Each row is where one point has got to under a steady rotation. How many steps took it there?
The counts run from 0 to 599.
[ 14.0  10.5  -2.2 -12.0   3.8  14.6 -15.1 -12.0  -2.4  -5.0  -8.4 -15.5
   7.2  -9.6 -12.1 -23.0   5.7   2.8  -1.7  17.3  -3.9   0.9  -2.3 -30.5
  -7.6   3.6   3.7 -19.0  10.9 -19.9  30.0  -3.4  32.0  15.0   1.8]  170
[ -0.4 -10.4  -3.1  -2.7  -1.7   6.7 -22.4 -15.3   5.3 -12.1 -22.6  -7.3
   4.3  10.1  -9.2 -17.8 -12.2  14.5  -7.9  11.3  25.3  18.0 -23.7 -12.4
  -7.0  -8.2   3.7 -21.0  19.5  -7.1  14.2 -17.8   1.5  -5.8  21.0]  540
[ 26.0  24.0 -10.0 -13.0  -2.8   6.5 -10.6  11.0 -18.3  -4.5  -5.3  -1.9
  -2.8  -8.9 -13.4 -15.5  10.8   6.9  -4.1  23.8 -22.5  -8.4  -4.3 -15.6
  -4.5  14.3  -0.6 -12.6   9.6  -5.1  -0.6  -4.6  24.4  21.8 -19.4]  254
[-17.7 -18.9  14.4   0.6 -11.1 -12.9  -3.7   7.1  -5.5  -2.1  24.1   2.9
  -5.4  14.1  14.9  23.5  -5.1  13.1 -10.6  -9.5   8.5  -0.4  -5.4   8.4
  -1.4  -3.4 -17.9   9.5  13.7  16.4  -7.6   1.9 -33.2 -28.1   0.8]  131
[ 17.2   0.2 -12.3   4.8   6.8  -7.8 -10.2  -3.7 -42.4   5.4  29.0 -12.3
  -1.3  -6.8  -6.0  14.8   7.9  -9.4 -23.2   9.0   2.0 -11.0 -15.8 -11.0
  -3.8   7.9  -4.2 -16.3  18.3  14.8  -5.6 -12.5  17.4  15.3  -0.4]  344
[ 18.0  12.9  10.9 -12.3  -9.9   5.3  -6.6  18.0 -11.4   1.4  24.7  15.4
  -8.7   2.5  -2.3   0.7  19.2  12.0   1.1  -2.8 -32.3 -17.7  10.6 -21.9
   1.8  20.7 -10.2   0.3   8.8   5.5   2.8  12.7  10.5  11.9 -23.5]  416
[  3.1  -7.1  13.9  -3.2 -12.7   7.3 -13.1  21.5  -3.7  -4.4   5.3  32.8
 -11.2  32.0   0.3   0.0   7.2  34.9 -10.6 -12.8 -14.1   0.9  -2.3 -10.0
   5.6  13.4  -8.9   5.6  10.8  13.3  -3.2   0.2 -13.0 -10.1  -5.2]  44
[ 22.7  15.9  13.6  -8.8  -5.3  10.9 -14.7  -1.1 -11.3  -1.5   9.4   3.8
  -6.4   1.5  -1.5 -10.6  21.4  14.8  -7.4  -1.7 -14.6  -7.9  -2.7 -39.3
   2.9  12.9 -16.5 -14.7  14.5  -4.4  13.8   8.6  22.0  12.6 -16.5]  333
[-23.0 -19.2  23.3  -9.1 -14.1  -2.2  -2.6   7.0  34.0  -0.5  -0.7   6.4
  -4.0   2.1   1.9 -18.8 -13.0  24.7  25.9   7.4  -9.4  14.8  -1.7   0.5
   3.9 -13.7   3.3   3.3  10.1  -8.5   2.9  14.2 -17.0 -22.2  -2.5]  302
[  8.6   0.9  -3.9   5.4  -1.7  -2.9  -6.8  -2.1 -23.7  10.4  39.0  -5.8
  -4.4   1.1  -3.3  29.4   5.5  -7.5 -18.4  -6.3  -5.5 -26.0  -2.3 -14.4
  -8.4  14.0 -11.6  -8.5   9.4  17.6   4.6 -17.2  16.3   9.6  -3.6]  424
[-27.9  -2.7  -1.7   4.6  -7.7  -4.0  -6.4   0.0  -8.9  16.1   9.5 -14.7
 -12.1   5.3   2.3  14.1  -7.1   4.8 -20.8   8.3 -19.7 -11.5   5.1   6.0
  18.9   5.1 -29.5   2.5  16.9  -6.5 -12.3 -24.2  18.6 -24.6  -6.9]  517
[ -6.7  12.9  18.5  -7.6 -20.6   0.7 -17.1 -12.1  28.4   1.9  -1.1  -3.3
  -4.0  -4.3   1.8 -16.2  -1.2  20.5  18.7   3.1  -9.0  -1.0  -2.7 -26.0
  -5.0   5.1 -21.7 -26.6  19.6  -4.4  16.3  19.0  13.0  -3.3 -17.1]  236
[ 14.7 -20.5   9.7  17.0 -16.0  -6.1 -24.8   9.3 -10.8  -1.8  22.8  24.7
 -21.8   4.8  -0.7  -6.0  -1.8  20.1  -7.4  -8.9   1.5  16.6 -26.2 -10.8
  -6.0   2.4   7.3   3.4   4.9  20.8 -16.6  -3.9 -14.6  10.4  -8.1]  40
[  1.5  -5.5  -3.6 -15.2  -3.2  -9.1  -5.0   0.1   7.8 -26.3  -2.7 -19.2
  11.6 -17.1   2.3  -3.3 -16.6  -1.8  -2.7  18.1  24.1  15.4 -10.6  11.5
 -30.9  -8.0   6.1   9.7   5.3  -8.7  -2.5   3.0 -38.6  -2.8  -3.4]  471
[  0.4 -12.2   4.7   2.9   0.5  -2.3  -8.5 -11.4   2.8  -6.1  22.3 -27.2
  -3.1 -32.5   5.0  -6.7 -11.8 -11.3 -16.7  14.3   9.1  11.0  -2.3   0.9
 -16.3  -8.5   6.6  35.7  -6.0 -24.9  -2.0 -18.0  -5.1   3.5  -6.9]  19
[ 12.8 -15.1   6.8  11.2  -4.7   7.4 -18.9   3.0   9.3  -0.9  20.6   9.3
 -13.1 -15.6  -9.7 -16.9  -9.3   7.5  -3.2   6.3  -3.6  13.2  -9.6 -18.7
 -19.1  -0.3  26.9  23.0 -13.9  -7.4   3.1 -14.6   9.2  21.8  -6.2]  24
[  3.9  -3.1  13.6  -8.5 -13.9   6.1 -15.6 -10.3  30.5 -16.2  11.1  -4.4
   6.2  -6.3   3.0  -1.4 -10.4   5.5   7.9  -3.5  21.7   6.7  -2.0 -16.1
 -32.7  -1.3   3.5   4.6  -5.9  -0.2  25.6   5.3 -28.6   7.8  -1.0]  393
[ 10.3   0.7  -6.7  -9.5   7.6  14.0  -6.3  -0.9   7.7   0.6  -2.1 -11.5
   7.8 -15.2 -19.2 -26.6  -5.2  -1.4  15.0  27.0 -14.5   0.6   0.2 -19.0
  -8.3  -3.4  25.6  -7.3   0.4 -21.3  19.4  -8.4  28.0  23.6   4.1]  90
[ 16.8  13.9 -10.4 -15.2   3.1   1.4  -8.8  11.2 -17.8  -6.4 -12.4 -14.0
   1.5 -19.8 -11.8 -28.3   1.8   4.0  -6.0  36.2 -19.2  -0.3  -4.4  -1.5
   1.5   4.2   5.8   0.3   9.8 -23.8  -6.2  -2.3  21.7  13.1 -14.5]  174
[-17.5 -29.5   8.5   9.5  -9.8  -6.1  -7.1   3.5  31.8   6.1  15.5  10.7
  -3.1  -1.2  -7.1  -9.2 -22.3  12.5  34.0   8.0  -3.6  12.1 -11.6   3.4
 -11.0 -12.9  26.0  -6.4  -2.5  15.4  -1.0   3.1 -16.3  -0.5   9.6]  299
[-13.8  12.7  -8.0 -10.5 -10.2 -13.1   5.2  17.0  -7.7   3.0  -2.0   6.2
   0.4  16.5  -4.1  10.8  -3.9  12.3  19.1  16.9 -21.1 -14.1  -2.2  13.6
   4.7   8.1 -16.7 -30.9  24.0  24.8 -14.3  12.2  -3.5 -12.7  -7.2]  62
[-17.8 -20.8  15.3   3.7 -15.4 -15.8 -11.3  -1.1   5.8  11.0  19.5  13.9
  -9.9  10.6   5.9   0.8  -6.1  23.2  19.1  -5.8  -2.5   4.2 -13.9  -9.9
   9.3  -8.7  -9.9 -23.0  22.7  23.9  -6.5  22.5 -10.0 -17.1   0.6]  138
[-12.2  15.1 -10.2 -17.8  -1.8  -3.5   2.3   7.3   5.3   3.6 -11.3 -16.9
  11.0 -11.4 -11.0 -11.8  -6.3   0.0  23.3  36.8 -26.1  -8.7   4.5   6.3
   1.5  -1.6  -2.3 -26.8  18.4  -4.9  -4.1   7.0  15.8   0.7  -5.9]  77
[ 22.2   9.7  13.0  -3.6  -7.1  -4.9 -22.6 -14.0 -16.4   0.2  16.9  -6.0
  -7.2 -15.7   5.4 -15.4  10.3  10.1  -5.3  -1.8   1.4   2.0 -17.8 -32.7
  -0.7   5.0 -17.5 -13.8  19.4  -0.8   5.4  18.1  14.2  12.7 -19.3]  331
[-26.3 -12.8  21.3  -2.4 -16.4  -5.9  -4.0   6.5  29.9   6.4   8.1  14.0
  -5.5  15.0   5.0  -6.6  -7.8  26.8  23.6  -2.5 -14.1   3.4   1.3  -6.3
   5.8  -5.7  -9.0  -8.2  13.1   2.9   4.6  15.0 -12.1 -23.1  -1.5]  221
[  7.3   0.8 -10.3 -10.2   5.4   7.4  -4.6   4.7   5.4  -1.8  -2.2 -12.3
   5.6 -21.8 -18.0 -27.6  -6.5   1.9  14.4  34.4 -19.8   2.6  -1.7  -9.8
  -8.9  -3.3  27.1  -3.3  -1.1 -19.5   5.4  -5.9  25.8  22.6  -3.6]  91
[ -3.0 -10.1   2.0  -5.9   4.4  11.8  -2.7  -8.9  18.0   1.5  14.5 -15.4
   8.2 -14.5 -14.1 -17.2  -8.0  -7.3  19.9  16.8 -11.4  -2.2   6.1 -17.8
 -12.9  -4.8  27.9   0.8  -4.5 -20.8  23.5  -6.1  18.7  18.2  10.3]  8
[ 11.2 -10.4  -6.2  -2.0   7.6  -4.1 -10.6  -3.9 -14.7 -13.5  12.1 -25.8
   4.3 -29.9  -1.8  -7.3  -9.3 -10.7 -24.8  17.4   9.1   9.8  -8.7   2.7
 -17.2  -6.6  17.9  26.2  -4.1 -22.5  -2.3 -19.3  -2.3  12.1  -3.7]  100
[-14.3 -13.6  10.2  -3.0  -2.7 -18.3   8.1   3.9  -5.4  13.0  47.4 -20.6
  -5.0 -16.4  16.0  20.6  -2.4  -5.5  -2.9   2.0 -16.1 -13.1  10.2   6.4
   3.4  -5.5  -8.5  24.4   3.9 -10.4  -4.9   6.5  -8.0 -14.8 -10.1]  583
[-18.5 -21.9  19.2  11.6  -8.0  -3.2  -9.4  -5.9   7.6  26.1  34.9  -0.9
 -20.2  -8.6   6.2  -8.7  -4.4  13.4   7.8  -3.7 -22.1   0.3  -0.5 -19.2
  19.5  -7.1  -6.6   6.3  11.5  -5.7  -0.4   4.2  28.4  -7.3  -8.0]  591
[-14.0   3.4   6.0 -18.6 -12.3   5.8   0.0  17.6  37.8 -16.7 -10.5   0.6
   7.7   9.4  -5.7  -6.6 -15.0  13.0  14.8  13.9  -4.6   4.5  13.4   7.2
 -19.8   1.5   8.7  14.8  -6.7 -12.5   8.5  -5.0 -28.8  -8.1  -6.0]  386
